arr =
325	-422	-246	90
471	-506	-398	-128
-23	-233	166	27
433	-705	-594	128
359	-542	-164	201
144	-123	-74	-188
176	-107	309	84
201	-127	175	-165
167	-175	-133	-177
269	-220	-161	-26
194	-270	-430	136
28	-73	371	8
Indices start at 0.
The bottom entry of the column that holds the smallest entry is -73
The entry directly below the largest entry: -23
Which number is the entry in the bottom-right corner? 8
Which number is the entry in row 0 and column 0? 325
Which number is the entry directly below the smallest entry? -542
The entry at row 0, column 1 -> -422
The entry directly above -74: -164
The entry directly below 90 is -128
The entry directly above -165: 84
The entry just right of -164: 201
Which number is the entry just left of -398? -506
Which number is the entry at row 0, column 2? -246
The entry directly below 176 -> 201
Which number is the entry just left of 128? -594
Which number is the entry at row 1, column 0? 471
Which number is the bottom entry of the column that holds the largest entry? 28
Which number is the entry in the top-right corner? 90
Which number is the entry directly below -233? -705

 0.4  -2.3   0.8  -0.1
-0.1   0.0  -0.3   0.1
 0.0   0.0  -0.2   0.1
-1.4   0.1   1.1  -2.7
-1.4   0.1   1.1  -2.7
-1.5   0.1   1.5   1.0
 0.6   0.3   1.5   0.1
 0.4  -2.3   0.8  -0.1
 0.4  -2.3   0.8  -0.1
 0.0   0.0  -0.3   0.1
 0.0   0.0  -0.3   0.1
 0.0   0.0  -0.2   0.1
 0.0   0.0  -0.3   0.1
 0.0   0.0  -0.2   0.1
 0.0   0.0  -0.1   0.1
-1.5  -0.3  -0.7   0.2
Give the fifth entry in reading order.
-0.1
The entry in the top-left corner: 0.4
Give the last entry, reading row by row.
0.2
The top-right entry: -0.1
The 2nd-last entry, reading row by row -> -0.7
The bottom-left entry is -1.5
Give the largest entry in the first row.
0.8
The 3rd entry from the end, reading row by row: -0.3
The 5th entry from the end, reading row by row -> 0.1
The smallest entry in the first row is -2.3
Give the entry just right of 0.3.
1.5
Give the entry directly above 1.0.
-2.7

Questions about the array below.
1) What is the fifth-last entry, reading row by row?
2) What is the largest entry in the first row?
3) What is the smallest entry in the first row?
4) What is the entry directly above -251?
5) What is the entry directly below 237?
6) What is the first entry of the smallest entry's row?
7) What is the entry just left of -95?
8) What is the entry directly above -258?
171 -9 345 308 -91 434 49
187 130 241 50 -226 -75 422
-99 -640 154 -101 208 -173 542
183 58 113 64 -100 -66 247
176 124 274 46 -258 -60 460
122 28 139 119 -120 23 237
213 47 142 -95 -108 -44 239
31 28 40 -20 -59 -29 79
-59 -565 189 -119 154 -136 479
286 -27 231 -332 -251 -68 331
1) 231
2) 434
3) -91
4) 154
5) 239
6) -99
7) 142
8) -100

8 129 437 682 520 185 32 6 -2
234 559 671 382 93 19 16 1 38
61 6 -5 13 69 337 642 604 253
36 7 8 18 89 358 667 575 233
658 587 253 49 -3 -3 2 85 339
0 1 12 175 486 691 473 144 20
632 318 78 1 -4 10 60 282 606
10 0 53 247 596 643 343 88 8
6 -5 29 224 559 678 370 97 12
541 686 413 117 11 -3 -5 38 211
6 4 102 381 668 565 227 53 11
642 615 277 69 2 14 13 80 323
Rows and columns are numbered from 0.
The entry at row 0, column 0 is 8
Report the maximum.
691
The entry just left of 4: 6
Report the entry just right of 32.
6
The entry in row 0 and column 2: 437
Report the entry directly below the largest entry.
10
The entry directly above the largest entry -> -3
Report the entry directly below 643.
678
The entry at row 0, column 1: 129
The entry directly above 227: -5
The entry in the bottom-right corner: 323
Report the entry in the top-right corner.
-2
Report the entry just right of 541.
686
The entry at row 1, column 0: 234
Report the entry directly below -4.
596
The entry directly above 18 -> 13
Report the entry just right of 36.
7
The entry in the bottom-left corner: 642
The entry just right of 60 is 282
Report the entry just left of 102.
4
Report the entry just right of the largest entry.
473
Report the entry at row 2, column 0.
61
Report the entry directly above 224.
247
Report the entry directly above 93.
520
The entry just left of 19 -> 93
Report the bottom entry of the column that holds the largest entry.
14
The entry just left of 29: -5
The entry directly below 18 is 49
The entry at row 2, column 2 -> -5
The entry directly below 4 -> 615

array([[2682, 4405, 6961, 5912, 4570, 4652, 7708, 5687, 4303, 8651, 5136],
       [8245, 6737, 4441, 5487, 6543, 6413, 3887, 5648, 6749, 3073, 6011],
       [8559, 6798, 4055, 5707, 6601, 6285, 3578, 5678, 6504, 2936, 6283],
       [8093, 6585, 4327, 5706, 6494, 6260, 3825, 5632, 6339, 3394, 6283]])
Counting starts at 0.
Give the entry at row 2, column 0.
Answer: 8559
Give the top-left entry.
Answer: 2682
Give the entry at row 1, column 2.
Answer: 4441
Give the top entry of the column that holds the largest entry.
Answer: 8651
The entry at row 1, column 0: 8245
Give the entry in row 2 and column 1.
Answer: 6798
The entry at row 0, column 1 is 4405
Give the entry just left of 3073.
Answer: 6749
The entry directly below 8651: 3073
The entry in the bottom-right corner -> 6283
The top-right entry is 5136
Give the entry just left of 6339.
Answer: 5632
Give the entry just right of 8093.
Answer: 6585
Give the entry directly above 5487.
Answer: 5912
Give the entry just right of 4570.
Answer: 4652
The entry at row 0, column 2: 6961
The entry just right of 5707 -> 6601
The entry in row 1 and column 1: 6737
The entry directly below 6413 is 6285
Give the bottom-left entry.
Answer: 8093
Give the entry just right of 4441.
Answer: 5487
The entry directly above 3887 -> 7708
Give the entry directly below 4652.
Answer: 6413
The entry at row 2, column 2 is 4055
Give the bottom entry of the column that holds the largest entry.
Answer: 3394

Questions about the grid below. Rows and columns are numbered from 0.
1) Give the top-right entry.
2) Give the entry in the bottom-right corner.
3) Give the entry just right of 3471.
4) Give the entry in row 1 and column 0.
5) Give the entry just right of 8450.
6) Give the entry directly below 2575.
7) Give the entry directly below the largest entry.
8) Give the entry at row 0, column 2.
array([[2798, 3630, 2626, 8414],
       [4087, 3680, 6585, 8491],
       [2887, 2658, 2701, 8577],
       [7333, 6793, 8460, 7970],
       [8571, 8813, 8521, 2818],
       [6875, 6334, 7031, 2603],
       [8426, 8684, 8615, 2709],
       [4125, 3471, 3497, 8713],
       [8296, 8399, 8450, 2575],
       [8659, 8380, 8435, 2550],
       [8350, 8764, 7535, 8132]])
1) 8414
2) 8132
3) 3497
4) 4087
5) 2575
6) 2550
7) 6334
8) 2626

Read these off the table that follows.
1) Find the entry just left of 630.
2) Find the smallest entry in the last row.
3) Find the entry just right of 32.
4) Find the entry directly below 101.
5) Find the 1st entry on the main diagonal.
6) Find the entry directly above the largest entry.
7) Find the smallest entry in the first column.
8) Find the 3rd entry on the main diagonal.
-167 -218 -91 49 -174 235 -155 154 222 -12 -78 -192
-344 -140 -62 -309 234 346 -75 -20 65 -87 -70 -378
357 -20 -117 82 -113 76 16 229 73 -199 -124 136
223 -390 -425 208 -37 630 24 27 -45 158 165 -359
-66 -272 99 170 137 76 122 -87 15 134 -154 297
-62 256 186 -38 137 378 -61 -16 -60 62 153 362
-7 -290 89 455 -37 24 45 47 82 -140 -22 -169
45 -55 -58 104 13 343 158 -111 -220 -67 101 30
7 306 -28 -134 96 39 -325 -142 72 219 -160 -504
357 278 -248 503 291 -19 43 -9 -116 5 158 -560
-57 92 -13 316 103 18 183 -33 -232 117 -5 70
251 -201 -303 115 25 222 -361 -323 363 489 -556 -21
171 30 234 394 -93 85 -151 86 -125 232 13 211
37 112 49 79 -8 254 -14 59 -56 14 -128 250
220 -205 100 -159 -235 257 125 123 -409 32 -47 192
1) -37
2) -409
3) -47
4) -160
5) -167
6) 76
7) -344
8) -117

grid = [[679, 826, 806, 311, 392, 360, 745, 486, 372, 710, 448, 455], [268, 572, 774, 926, 618, 681, 677, 755, 569, 705, 339, 383], [759, 733, 352, 405, 304, 354, 280, 397, 646, 456, 810, 554], [692, 858, 764, 363, 729, 699, 494, 782, 394, 320, 417, 344], [364, 366, 634, 723, 472, 365, 293, 724, 596, 376, 810, 848], [781, 717, 395, 663, 422, 518, 353, 240, 561, 771, 264, 776]]
The entry just right of 729: 699
The entry just right of 634: 723
The minimum is 240
The entry just right of 456 -> 810
The maximum: 926
The entry just right of 417?
A: 344
The entry just right of the largest entry?
A: 618
The entry just right of 264 -> 776
The entry just left of the largest entry -> 774
The entry just right of 280?
A: 397
The entry just right of the smallest entry?
A: 561
The entry just right of 360 -> 745
The entry just left of the smallest entry is 353
The entry just left of 339?
A: 705
The entry just left of 366 is 364

Questions about the grid below. Indices start at 0.
1) Report the entry just left of the smallest entry.
2) Report the bottom-left entry.
3) Report the entry just right of -212.
4) Report the entry in row 2 and column 0.
5) Report the entry directly above 11.
6) Report the entry just left of 58.
7) Report the entry just left of -212.
8) Report the entry directly above -461.
[[ 477    8 -479  491 -385   69  423 -498 -526    9  129]
 [  81  -13 -103   91  -51    1   76  -80  -88   -2    9]
 [-204  -14  123 -137  159  -20 -131  144  182  -15  -72]
 [ 588   15 -398  499 -432   68  397 -566 -580  -29  187]
 [ 220   58 -393  376 -366 -175  452 -541 -461 -107  -17]
 [-121   11  109 -136  151  249 -212  307  200  161   37]]
1) -566
2) -121
3) 307
4) -204
5) 58
6) 220
7) 249
8) -580
